One vector is turned by the same rotation once a tick. Each row is the vector after some number of ticks, and that number follows the row.
The counts run from 0 to 414.
[ 94  96 180 128  89  73 132 154 149 142 137 158  96 139 146  80 103 117
 149 180 129 143 153 123 143 118 107 138 112 128 152 111]
233
[141 165  98 111 171 200 117 109  87 115 131 144 147 128 138 106 137 166
 106 101 123 111  67 159 141 110 140 107 133 113 132 129]
27
[160 108  88 108 112 120 158  80 104 162 126 137 104 162 125 187 111 114
 143 137 143 130  97 134 147 129 158 149 161 148 142 111]
263
[143 107 190 168 110 106 123 122 174 102 137 132 133 172 148 188 151 129
 139 132 116 126 123  97 108 139 130 129  90 103 112 121]
292
[131 136 136 127 129 114 132 209 117 112 173 141 116 113 133  43 122 131
 154 145 125 133 134 137 139 129 143 132  89 106 104 145]
225
[126 159 108  86 159 110 139 111 164 152 111 138  96 156 132 110  90 156
 143 103 115 129 140 108 159  73 101 132 136 134 120 187]
213
[157  94 102 150 129 131 148 137 150 124 122  76 131 151 107 170 153  86
 133 127 161  94 119  90 146 153 157 123  78 100 155 129]
270
[117 119 185 137 115 121  63 127 161 128  89 128 153 111 126 126 160 109
 109 109 145 110 140  80 130 138  87 109 102 118  95 149]
301
[149 168  93  97 147 142 188  95 124 114 135  92 119 121 135 164 112 140
 127 128  83 146 142 148 106 158 154 109 186 147 138 117]
344
[112 140  99 169 158 199 118 105  83  99 120 125  96 134  90 116 141 136
 100 142  87 135 124 139 149  89 114  94 115 118 138  86]
196
[122 129 185 170 104 117  91 103 116 144 118 147 112 102 131 146 129 120
  95 148  98 148 161 109 126 141 100 129 168 176  79 117]
146
[135 156  80  91 170 107 125 136 157 100 125 119 125 150 132 102  96 172
 170  90 133 118 108 132 141 118 137 112 109  83 140 192]
49
[128  92 133 118  96  56 163 116 145 141 156 121 120 123 101 125 121 103
 141 156 178 122 146 111 138 177 153 132 108 142 151 104]
261
[126 164 131 108 146  88 190 120 179 118 155  95  87 134 127  88  95 137
 133 145 114 136 176 105 132 137 145 121 117 141 137 153]
207
[157 137 167 150 122 141 157 151 135  98 157  95 136 107 166 139 127 103
 109 145  92 131 160 130  90 174 171 148 152 142  94 139]
148
[139 162  74 110 170 146 139 146 131 112 130  74 102 149 111  85 118 103
 121 119 122  97 107 131 154 141 156  93 111  97 142 165]
53
[149 137 124 114 158 188 138 151 130 109 120  95 195 103 182 128 146 117
  93  96 127  99 113 133 103 140 149 147 154 116 133 153]
162
[135 103 136 164 105 110 110  82 126 127 118 159 110 147 110 213 114 153
 182 111 123 157 127 135 111 131 121 140 121 128 107 109]
123
[ 95 152 146 120 120 101 114  58 120 132 137 173  83 130 102 100 108 174
 119 155 117 149 137 143 146 122 114  85 139 144 148  96]
37
[145 137 115 110 151 187 108 136 110 111 113 140 185 110 176 149 131 155
 111  85 120 115  93 144 119 106 120 143 163 120 117 150]
163
[161 112  65 119 142 125  93 109 110 141 124 156 145 145 100 183 132 154
 165  83 164 119  80 109 150 107 128 134 114 105  92 148]
272
[ 78 127 109 138 159 144 100 113 148  89 109 131 125  94  95  89 138 171
 105 133 124 125 157 113 151  93  80 100  86 104 158 107]
192
[131 123 134 144 125 115  76  81 151 162  69 127 124 127 111 186 121 135
 126  87 136 126 146  79 139 112  94 145 142 154 100 167]
132
[131 157 127 104 151 151 169 178 141 128 126 125 140 152 166 108 110 146
 184  89 131 129 118 138 122  89 140 162 105 100 146 190]
380
[ 88 128 139 141 131 123 113 196 115 121 128 128 132  88 130  39 124 123
 155 134 152 138 143 139 130 121 127 151  78 104 142 147]
388
[130 170  73 124 177 191 135  89  79 132 121 124 100 117  91 109 118 140
  96 116  96 124 118 135 146 105 129 101 155 145 129 128]
195
[151 154 144 149 136 184  77 125  79 142 103 142 156 133 147 160 143 109
  97 100 113 112  83 130 126 132 125 121 161 129  78 151]
304
[119 123 131 112 137 107 165 131 184  72 131 102 147 118 129 145 131 169
 160 142 103 147 174 130 100 135 107 116  98  98 156 103]
347
[106  90 129 164 104 136  82 124  97 136  95 157 137 111  87 144 160 139
 161 113 176 133 114 116 136 124 101 129  82 104 131  94]
110
[137 151 173 129 129 132  96 149 152 142 113  90 160 100 131 105 164  86
  97 109 148  96 132  86 129 175 121 110 119 130  96 175]
302
[120  79  98 142 118 137 157 145 149 105 127  84 121 155 156 130 113  92
 147 136 164  98 119 132 140 119 163 170  92 102 198 125]
406
[144  89 123 189 121 144  79 129  94 112 129 137 123 138  82 158 160 115
 129 126 134 122  98 102 142 129 124 113  74 112  93  99]
278
[106  97 129 139 111 136 126 118 127 158  75 106 134 122  88 135 160  70
 122 121 186 106 134  86 148 142 111 128  98 124 172 110]
106
[129 102 163 145 138 128  85 165 147  84 159 140 170  83 145  89 157 149
  78 148 125 115 154  96 127 124 108 117  95 120  94 112]
2
[106 112 137 140 140 166 157  92 169  68 110 119 143 143 154 159 136 157
 121 136 111 124 146 145 118  94 115 115 109 100 204  87]
183
[109 115 150 163 132 145 108 198 100  99 155 139  97 142 134  71 135 112
 129 156 100 126 114 132 151  95 115 118  78  94 111 109]
224
[109 108 138 132 141 174  67 128 118 106  92 164 181 103 160 135 139 165
 102 102 119 112 126 133 134  85  81 129 143 118 121 116]
164
[105 135 131 109 133 135 110 132 160 106  86  75 169  76 118  96 149 106
  88 118 141  99 151 123 122 180 111  95 138 107 164 130]
329
[121 114 144  91  88  70 178 145 160 161 125 127 152 114 124 125 135 107
 168 138 180 137 141 118 116 175 143 145 110 124 161 128]
98
[126  90  97 142 125 109  75 102 131 141 102 157 131 133  85 163 147 135
 139 105 171 127 103  86 158 106  88 111  88 114 105 122]
273
[112 115 146 151 134 168 119 161 110  72 142 123 172  75 151  95 152 148
 102 148 113 118 142 155  95 146 132 115 100 110 139  76]
170
[133  60 126 143 100  95 142 120 167 106 146 130 136 155 122 171 143 130
 163 145 167 121 121 110 134 133 133 133  67  91 155  95]
265
